128 stands for zero in the data rows.
Here are some points:
122,132,137,127,173,142,101,186,66,115,132,136
124,128,130,174,119,86,133,155,81,102,179,111
119,103,122,142,149,123,96,141,117,140,145,124
136,149,142,152,71,134,124,106,171,150,109,86
152,60,91,111,182,159,68,134,101,99,115,123
146,104,123,122,139,121,156,103,115,152,100,179
179,91,80,125,168,135,122,128,95,107,116,135
118,151,138,118,82,115,99,115,165,132,89,110
160,142,113,107,145,121,134,111,125,125,89,140
131,98,111,115,165,163,97,126,98,97,117,128
131,129,115,127,103,128,136,115,153,132,118,173
137,80,113,114,171,158,96,119,91,120,109,131
127,144,157,97,161,148,54,115,110,177,106,179
10 more points follow, each with its number after it:
149,131,91,102,159,125,115,117,106,101,84,138 0
118,149,125,104,132,144,83,127,144,147,124,143 1
118,86,102,115,111,139,82,144,125,98,131,115 2
140,140,111,130,152,124,166,162,104,84,134,130 3
163,114,112,143,159,137,135,145,120,91,133,126 4
133,171,137,105,124,93,171,110,111,90,159,135 5
105,136,158,119,205,187,112,126,184,117,153,64 6
125,154,154,111,138,141,86,122,139,159,121,152 7
148,136,142,157,104,94,120,140,136,101,159,93 8
140,151,116,140,83,127,141,112,146,153,112,111 9
Which two of these numbered points are nearest to each point below by angle, seen from the average point of the first points? Their numbers follow each, nearest first.
119,97,97,137,155,126,78,159,116,124,140,128 > 2 4
133,157,160,120,121,79,163,103,98,112,149,161 > 5 3
126,85,109,125,162,147,75,132,101,112,117,110 > 2 6
139,130,121,93,140,99,151,111,98,123,143,139 > 5 3
111,151,171,108,122,121,119,126,117,149,123,133 > 7 1
134,76,98,109,157,150,94,137,99,101,113,118 > 2 0
118,141,132,141,84,125,140,116,126,141,113,106 > 9 8
118,56,102,96,170,161,66,129,131,91,127,93 > 2 6
74,118,83,130,101,105,106,135,86,129,132,155 > 2 5
144,124,120,116,138,119,130,105,119,116,83,132 > 0 9
140,121,114,159,91,89,129,164,112,87,173,108 > 8 3
139,120,124,140,142,115,153,146,102,113,141,122 > 3 4
172,120,115,150,158,126,145,151,126,85,136,113 > 4 3
178,111,111,176,155,154,184,165,193,114,132,86 > 4 3
120,154,135,92,133,171,73,119,161,151,129,160 > 1 7
118,163,134,136,58,128,140,107,158,159,120,102 > 9 8
113,163,125,151,43,132,128,100,178,145,115,95 > 9 8
135,162,136,155,60,128,152,91,166,145,139,86 > 9 8
137,158,143,168,63,138,127,97,178,159,89,109 > 9 8
90,182,201,108,118,134,129,131,137,170,132,120 > 7 1
